In the data rows, the value 128 means zero.
Each thing below was measured twice, in two different ways. The second way is not exact.
First some of them both ways: the first way, then the second way, then a blank line.
[137 100 180 145 122 187 242 194 134 127 155  96 135 127]
[147 145 105 128 146 133 195 144 132 147  12  95 155  60]

[ 66 138 145  89 102 133 182  57 141 233  76 153 148 132]
[  7  92 190 109 138 123  45 127 151  93  79 137 110 108]

[ 87 122  98 159 148 111 130 188 117 159 111  78 128 195]
[110 151 170 152 196 183 192 144 118 117 135 161 139 151]

[105 111  88 150 145  92 113 151 109  68  90  67 157 146]
[195 163 142 134 171 144 147 158 109  91 142 168 163 160]

[ 50 123 182  93  95 189 105 167 142 107 190 161  97  75]
[150 100 214  89  82  71 173 110 125 196 154  79 124  77]

[146 212  98 155 121 150 177 155  57 120 169 143 138 214]
[134 150 125 104 124 216 165 139  55 164  86 145  43 114]

[185 162  93 142 141 122 185 231 185 168 130 165 150 206]
[ 86 137  65 123  92 203 215 150 186 141  71 165 116 133]

[183 102  73 116 168  96  38  71  38 103  98  95 169 211]
[148 109  72 158 156 192  83 153  53  97 214 171 163 147]

[127 148 127  95 107 150 172 107 148 151 122 158 132 246]
[ 92  87 136 111 102 244 101 120 144 115  87 132 106 103]

[140 179  83 107 175  80  95 144 197 103 107 103 169 139]
[173  99 122 195 158 142 130 176 209 119 173 183  71 171]

[173 139  57 116 146  79 144 161 235 255 126  96 166 122]
[  0 106  80 144 147 138 148 173 218 119 101 180 126 162]

[119  65 128  92  96 153 144  74  94 141 104 162 103  67]
[ 91  83 140 106 111  62  62 107 103 106  96 106 198 108]

[128 197 118 136 134  90  97 132 106 184 155  57 112 253]
[ 71 154 127 134 199 244 151 117 102 148 158 143  40 158]

[ 89 100  76 130 140  76  73 111 161 114 139  99 156 209]
[136 135 177 144 145 193  97 165 145 144 199 158 158 188]

[132  62 136 103 102 163 119  69  27 217 100 182  85 137]
[ 24 103 133 105  76 141  57  80  34 111 146 145 202  95]

[171 163 106 138 155  85 100  93 129 157 125 104 129 154]
[110 153  86 146 149 157  76 138 132 117 148 152  93 182]

[141  46 110 177 121 164 194  65 136 205  89 129 105  49]
[ 75 169 119 141 120  35  61  78 129  82  73 152 218  83]

[166  67 108 102 169  93  97  78 158  93 107  65 157 101]
[158 108  97 177 190  83  78 147 149  94 169 140 186 166]

[ 61  74 130  92  96 140 175 159  88   2  95 145 110  86]
[251 111 196  92 113  82 166 122 104 130  91 118 163 121]

[188  83 167 104  95 138 125   0   0  60 102 166  97  68]
[204 106  73  85  87  75   0  90   0  85 129  74 189 119]

[174 175 128 110 142  80   0 117  93 152 119 111 146   0]
[108 119  75 125 145   8 124 148  93 126 255 153  92 175]

[106 157 188 104  92 179 115  74 154  25 183 142  80 153]
[235 118 130 116 108 134  62  82 133 163 134  44 114  67]

[146 124 165 137 132 129 190 187 131  75 132 115 112 153]
[177 149 101 137 119 169 181 110 118 113  61 112 113 125]

[124 107 136 146 111 177 222 189 252 108 165 117 122  42]
[155 135 134 126 133  39 188 118 255 174  53 121 135  74]

[128 159 127  94  82 176 137  72 108  84 101 173  94  92]
[182 100 118  93  94  93  82  83 116 106 122 134 101  73]

[192 126 148 147 137 151  83  37 145 178 137 111 105 171]
[ 68 146  54 153 147 162  32 108 129 137 153  99 141 101]

[ 80 132  96 169 116 122 158  58 100  35 108 171 114  80]
[210 163 171 151  70  87  60 102  94 111 111 166 137 131]

[139 170 101 150 130 147 154 218  73 144 182 124 115 112]
[127 149 140 115 131  96 199 120  65 184  88 161  83 101]

[138  56 120  88  96 159 160 133 246  98 177 160 121 102]
[173 100 121  93  99 104 135 113 248 174  98 122 200  92]

[134 197 149 167 117 144 153 187 165 167 165 165 114 109]
[ 91 164 126 134  98  92 165 124 174 168  97 118  68 110]

[124 180 130  90 100 170 136 117 197 181 178 144 121 120]
[ 89 106 142 103  96 136 128 138 185 181 136 138  74  97]

[172  69  90 121 140 107  47 100 164 206 125  87 155 140]
[ 61 124  91 152 183 128 101 151 166 114 211 161 179 162]

[176 117 136 105  95 168 110   0  36  95 166 129 102 118]
[178  98  83  89 127 121   0  85  33 193 142 114 142  79]

[133 222 100 130 149  95  76  37 200 141 129  75 150 172]
[127 119 131 153 172 160  47 146 197 119 171 163  57 175]

[179 177  86 117 157  81 101  49 235  82 118  91 156 176]
[173 132  69 143 165 179  56 156 225 115 151 181  93 174]

[ 97 114 102 159 158  91  91 238 150  78 108 106 152 162]
[169 154 147 168 155 167 232 134 151 105 176 147 125 163]

[ 86  45 196  87  95 165 199  51  59  55 101 168  90 158]
[209  88 165 109  61 160  58 101  50  95  62  73 218  82]

[159 119 123 139 122  75  74 167 120  77 146  85 122 126]
[181 139  86 122 162 117 152 101 103 166 189 121 140 173]

[169 184 130 154 120 153  17 195 255 228 166 164 117  17]
[ 43 151  92 132 101   9 192 115 255 171 238 126  59  93]

[127 183 168 167 142 119 192 119  92  77  89 196 149 100]
[176 153 121 150  58 108 107 140  87  77  75  92  74 132]

[174 187 134 147 128  98 127 131 140 138 129 102 126 182]
[105 145 102 122 142 186 137 141 142 125 123 123  85 155]

[146 128 155  94  96 184  95 140 195   0 163 162  97 119]
[255 104 119  98  84 125 124  94 185 171 152 101 129  77]

[140  99 121 132 162 108  82  97 192 132 144  91 159 170]
[126 137 115 135 167 165 102 145 194 139 173 139 153 155]

[ 78 155  84 107 175  92 126 118  65 146 103  64 171 192]
[103 103 178 175 189 189 129 161  65 107 143 176 107 159]

[145 143 139 145 131 157 248  31 118 192 156 124 131  55]
[ 82 154 122 121 130  74  38 133 118 165   0 119 106  88]

[ 82 147 123 138 120 115 145 193 204 108 149 147 154 102]
[149 146 155 137 120  83 154 144 216 156 120 138  92 143]

[138 156 232  95 106 159 157   0 154 139  98 191 115  37]
[119  87 122 137  51  36   0 109 153  99  81  42 103 103]

[165 179 131 149 111 169 115 170 101 131 157 152 128 137]
[128 139 110 119 122 142 164 138 102 148 127 133  69  85]

Then 16 more things, the second way only, each followed by its number:
[ 32 153 121 155 110  72 107 142 110 181 130  75 133 113] 0
[150 118 230  81  85   0  97 103  74 101 173  72 159 100] 1
[103 174 186 110  88  43 132 127 167  94  74 170 135  98] 2
[ 42  97 108  89  83 221  67 130 255 105   0 124 122 119] 3
[165 124 175 163 147 173 142 153 158 149 156 129 116 164] 4
[118  95 115 141 149 149 134 150 117 164 147 148 129 149] 5
[170 134  96 113 209 111 249 171  82 135  78 156 221 172] 6
[110 145 133 122  88 204 146 127 100 102  71 176 168 134] 7
[107 116 115  88 145 109 191 162 151 144 250  64 175  99] 8
[ 97 141 120 122 134 204 115 107 126 164 135 134  86 104] 9
[  3 150 160 144 204  67 101 104 109 148 189 179 102 149] 10
[159 123  67 120 151 132 169 181  47 117 164 102 184 157] 11
[ 91 111 179  76  87  67 218 106  70  75  45 179 245  92] 12
[ 90 132 183 153 228 163 255 163 161 138 227  97 109 156] 13
[ 57 111 179 162 156 174 193 145 136  88 179 140 111 151] 14
[ 70 107  49 141 163 193   2 166 131 133 217  87 123  94] 15
Which numbered row above is the same thing as each row below? Its number follows it:
[202  65 149 109 117  91 112 157  38  92 141  98 179 118] 11
[137  67 176 124 109 151  19 190 147 159 163 104 162 123] 8
[ 38 104 168 105  89 161  84 106  83  98  98 169  91   0] 1
[169  49 110 116 133  86 159 250  74 105 134  69 173 122] 6
[ 82  21  97  99  97 160 186 217  73 186  88 175 108  75] 12
Then 16 more things, the second way only, each followed by its number:
[ 27 111 101  92 117 180  39 126  53 196 215  67 109  71] 0
[168 126  57 172 143 173 133 177 149 121 182 120 168 154] 1
[188 147 145 136  73 109 242 103  92 172  95 146  68  95] 2
[126 109 115 160 185 144 121 178 219 100 128 183 159 160] 3
[  0 125 101 115 105 165 139 147 192 141 156 169 102 137] 4
[239 114 195 104  55 103  41 121  40 114 117  97 180 132] 5
[ 19 111  57 151 175 106 173 155 204 141 134 154 163 173] 6
[ 76  71 168 107 112  84 104 102  54 109  90  48 122  88] 7
[216 144 143 129  86  74 244  97 137  89 138  80 160 153] 8
[255 148 134 116 107  58 145  74 142 150  92  43 106  72] 9
[129  85 181 122  73   0 171 130  78  92  81  75 162  98] 10
[138 100  76 148 165 143  14 171 141 148 107 146 205 184] 11
[ 82  99 106  94 126  16 100  98 106 199 254 197 128  71] 12
[211 123 178  83  77 200   0  73 176  96  46 115 177  80] 13
[137 109 131  76  98 197 174  90   0  86 195  99 110  60] 14
[126 106 226  85  69   3  67  92 168  95  71 116 134 134] 15
Which numbered row above is the same thing as each row below? Its number follows it:
[133 133 149  91  94 190  61 170   0 135 101 157  82 197] 14
[ 90  67 135 106  89 170 216   0 185  24  95 190  79 198] 13
[101 189 129 163 123 161 161 248  91  78 172 173 104 117] 2
[193  81 129 121 160  89  70 123 145 103 129 101 169 178] 1
[149 156  79 118 118  95 100 118 194 255 149 160 135 159] 4
Then 16 more things, the second way only, each followed by its number:
[190 119  77 156 171 157 216 170 114 106 230 171  97 203] 0
[231 157 104 169 129 122 186 150 210 170  51 164 141 118] 1
[157 153  89 125 129 170 147 138 188 101 199 156  63  89] 2
[210 155 144 133 109  59 228  95 208 159  75  97 124 116] 3
[100 102 116 184 137 127 163 180 172 114 197 147  92 183] 4
[115 140  87 167 199 163 215 149 122 112 161 216 139 168] 5
[133 150 157 133 111 123 146  96 175 198 176  61 138  85] 6
[ 68 159 151 129 130  85 106 105 166 171  81 130 131 102] 7
[153 146  63 123 164  51 128 128 111 166 208 119 116  92] 8
[190 143  85 147 125 137 155 137 167 110  24 138 176 133] 9
[ 67  99 128  98 102 217  45 116  98 175 113 124 220  76] 10
[190 102 110  80  73 103 160  89 163  97 148  77 170  70] 11
[114 167 192 134 132  44  51 167  79 105   2 121 132 124] 12
[190 123 201 135 190 100 174 139  93  91 192 166 202 191] 13
[255  93 171  87  80  63 141  95  48  92  74 100  98 112] 14
[186 149  53 125 120  70 106  96  78 162  60 140  56  84] 15
Which numbered row above is the same thing as each row below? Its number follows it:
[190 150 134 147 122 172  68 132 116 112 174 106 124  37] 8
[ 81 109 142 175 117 162 185 117 162 180 158 130  97  83] 7
[150  84 179 103  79 176  98 183 163  50  98 179  77 104] 11
[ 80 149 148  90 109 142 178 138  52   0  97 190  91  50] 14
[155 196 110 156 121 157  59 139 183 106  87 145 131 171] 2
Then 16 more things, the second way only, each followed by its number:
[100 149 144 145 137  97  39 143 170 155 160 136 156 129] 0
[117 159 191 136 110 160 107 114  41 108 139  77 180  98] 1
[122  88 127 118 105 151 109 126  67 102  87 106 148 100] 2
[199 128 107 161 163 220  33 153 126 112  86 163 128 148] 3
[ 40 149 147 112 127 187 164 130  32 104  48 132 126 138] 4
[170 133 127 183 171 104 169 140  79 115 110 161  42 173] 5
[113 112 101 190 140 255 192 150 129 127 230 172 235 171] 6
[241 102 148 111  92 199  99 121  45  91  69 101 195 142] 7
[ 34 132  84 145 169 164 211 143 155 116 136 177  47 153] 8
[139 151 155 149 195 174 120 116  89 145 171 102  89 160] 9
[131 126 171 173 151 156 104 158 168 105 214 176 166 212] 10
[122 166 195 144  81  68 221 108  67 118  50 159 111 136] 11
[138 150  95 151 121  57 150 111 210 139 114 115  36 118] 12
[147 147 165 124 122 192 177 117   6  76  84 121  42 169] 13
[129 176 131 105  77 113  78 109 129  94 122  94 123 144] 14
[ 87 136 122 133 194 255 219 150 110 147 126 104   0 150] 15
Which numbered row above is the same thing as each row below? Its number follows it:
[100  53 142  99 111 117 190 111  47  32  90 181 118 198] 7
[ 75 204 151 169 122  93 176 165  13 107  88 129 116 173] 13
[148 112  98 118 169  90 140  45 122  46 131  87 146 206] 3
[110 174 151 149 139  87  74 119  68 121 150  48 117 157] 9
[129 130 173 188 119 112 150  71 127 106 105 176  93  86] 14
